The rows of R fall into 3 groups, and each row is roughly a mix of its group's hidden directions.
R (95 x 10):
[[ 18  26 -24  -9 -41 -40  -4  12   5 -11]
 [  5  17 -21   9  -7 -23   0  24  57   8]
 [  7 -26  16  23  32 -20  44  -3  -9  18]
 [  1  38  31  27 -33 -18   0  14  13  18]
 [-12  19 -30   5 -38 -38 -12  14  25   1]
 [-14  23 -13  20 -31  -6  19   8  48  14]
 [  4  20  31  10  28  11  25 -45 -17  -1]
 [ -3  14   3   1 -13 -46   3   7  50  13]
 [ 13  11  25 -19   1   2 -45  25  36  -5]
 [  6  11  50 -21  18   3  31  19  16 -18]
 [-27  33  -5   8 -54 -17  -7  -9   0   7]
 [ -1  27  15  -1   1 -20  14  14  59  -8]
 [ 10  15  -1 -15 -27 -11 -39  21 -43   8]
 [ 15  -5  -7  -6  -1  49 -41  -4 -27 -11]
 [  3 -26  -6  -9  42  35  33 -17  -3  10]
 [ -1  44  30  24  -5  18  34 -12   2  12]
 [-42   1  12  22 -30  -1 -20   1 -17  36]
 [ -2  13  -4  21 -25  52  20   4  25  15]
 [ -1 -30  -6  -5  39 -12  43  26  -4 -10]
 [ -1  23   1   4 -38 -46 -27  15  14  -8]
 [ -5  43  28 -42  16   2  -8  -3  22   2]
 [ 15  29  12 -11   2  -2 -10  22  54 -21]
 [ 10 -13  31  -7  37  35  25  -5 -25 -10]
 [  3 -27  -7   7  15  46 -20  -7 -38  14]
 [ -3   4   1 -19  -7 -55 -26   5  31 -11]
 [  5  -7   8 -35  45  30  17 -23  -4   7]
 [ -6  -8  37  14  11 -18   8 -36  42 -10]
 [-25  17   4  39 -51   4  -4  -7 -12   6]
 [  5 -25  -9   9  17  47  -9 -14 -39  12]
 [-11  14 -17  -3  23   7 -44  32  14 -30]
 [  0 -25 -25 -24  39  25  12 -25 -16 -17]
 [  4  16 -27  -5 -15 -54  25  -5   2 -22]
 [ 15  -7 -20  -9  36 -11  13  51  -8 -16]
 [  6  25 -23 -19   2 -20  21   9  48 -22]
 [-13  -4 -24 -21 -34 -19 -25  32  28  -7]
 [  0 -20 -11 -26  47  33  23  -6  -6  13]
 [ -8 -30 -25  16  -5  41  32  -2  -1  26]
 [ 21  25  30 -10  -6   1  29   9  47  -8]
 [ 16  -4  -4 -11  27  24 -55  19   4 -11]
 [ 10  53  -1  19 -20  36   2  14   0  12]
 [  2  29  19  30 -39  -8  -1  29  14  23]
 [  9 -13  18 -15  15 -58  11 -25 -12   3]
 [ 24  49  -1   0  11  12 -18  34 -14 -16]
 [-12 -36 -13 -29  48  19  -3 -11  -6  -4]
 [ -3  -4 -43   2  14   3  40  19  34  -5]
 [ -1 -15  29   8  19  56  -5 -13 -10  16]
 [  4 -17 -19   5  16  39  13  -5 -50  -9]
 [-14 -25   0  36 -13  23  -4   6 -40  29]
 [  6  43  20  11 -34   9 -39  -9  -2   2]
 [-27 -18  -2  29  -8  32  -2   7 -35  32]
 [  5 -22  -7   5  33  47  32  -8 -15  10]
 [  6  24 -10  17 -20 -10   7 -38  23  42]
 [-10 -18 -31  14  10  40   4  12 -43   3]
 [-23 -21  20   9 -22  33   3 -46  -6   7]
 [ -7   3  -2 -16  31 -28  50  14  20 -14]
 [-28   5   3  23  20  -2  57   3  17   5]
 [ -5 -30 -20  -8  39  35  29  -7  -7  12]
 [ 18  32   9  -9 -11   2   5  24  53 -17]
 [-11  -7  43  22 -17  -1  -2 -47  -7  14]
 [ -1  60  22  13 -19  16  16  -3  12   4]
 [  3  16 -18   0 -24 -43  -5  19  43   8]
 [ -5  -2  24   2  13  64 -16  12  -1   0]
 [ 16 -35   0 -18   2 -27   1 -28 -27  34]
 [  3   8  31  -9   5   3 -38  20  47   9]
 [ -4  23  -9 -12 -31 -54  -1   2  15 -19]
 [ -5 -34 -43 -35  22  13  -5   3  -2 -20]
 [  5   9 -17   3  -2 -42  -1  25  49  13]
 [ 17 -14  -2  20 -16  -5 -46 -30 -15  29]
 [-16  13  25 -24 -23 -10 -40  -2   3 -37]
 [  9  52  12  10 -31   8 -33  -6   3   7]
 [ 20  19 -17 -46  12 -31  -4  21  22  -8]
 [  7  29  13  16 -38  13 -43 -17  -5  14]
 [  8 -28 -19  10  32  22  37 -15  19 -23]
 [  7  20 -14  -3 -19 -37 -10  22  48   2]
 [  1  24   3 -26  20 -43   8  23  18 -28]
 [-13 -18  44  13  32  12   7 -31  23   6]
 [ 33  13 -20  15  14  18 -20  42 -26   6]
 [-31 -18 -36  31 -11  16  24  16  -2  22]
 [-16   7  31 -27  42   3 -12  14  24  24]
 [ -8   4   8 -40  17 -30 -20 -18   6 -39]
 [ -6 -20 -11 -17  38  41  24  -6 -16  21]
 [ 33 -31   2   4  46  24   9  14  -8 -13]
 [  3 -22 -24  21 -31  -4 -16  14 -47  11]
 [ 27  -2 -26   3  -8  45 -38  14   8   9]
 [  7 -24 -11   9  23  43  -6 -15 -41   6]
 [ -2  48   9  -6  20  17  44  -3   7 -13]
 [ -8  20 -28 -23 -40 -42  -6 -10   6  -3]
 [-18 -23  16 -10  45  33  14 -24   4  13]
 [ 20 -17  -9  17 -15 -14 -46 -24 -10  31]
 [-27 -26   2   9  19 -17   4 -28 -48   9]
 [ -3  38  28 -38  23   3   0  -6  32  -3]
 [ 11 -16  16  -7  31 -55   9  -9  14  16]
 [-11  42  38  12 -25 -19  16  14  21  -1]
 [  4  26  34 -38  36  13  -2 -11  20  -5]
 [-16  -7   9   3  38  16  34 -10  43   8]]
One row of each group comes first, with its name. Which group is each row after those in?
[ 18   3 -44   0 -42 -16   5   0 -28 -13]
<21>
[  6 -18  15 -17  53 -26 -13  -4 -23 -15]
<89>
[  9 -31 -54  -2  -7  18 -18  -4   1  25]
<116>

[  3  11  -3   1  -4 -39 -11  20  54  14]
<89>
[  5  19   8  12 -39  11 -48 -23  -3  14]
<116>
[  5  -4   9   8  29  27  21 -51 -22   6]
<116>
[-10 -15  45  12  27  -1   1 -33  31  -6]
<21>
[-21  -9  18  10  13  18  40 -30 -36  -3]
<89>
[  2 -36  11  18  32  10  35 -24 -21  13]
<116>
[ 32 -24   4  -2  40 -17  17   3  34 -16]
<21>
[  3 -26 -18   5  -6  25 -21 -19 -50  13]
<89>
[ 12  17   3  28   4  55  12  -4 -25  15]
<116>
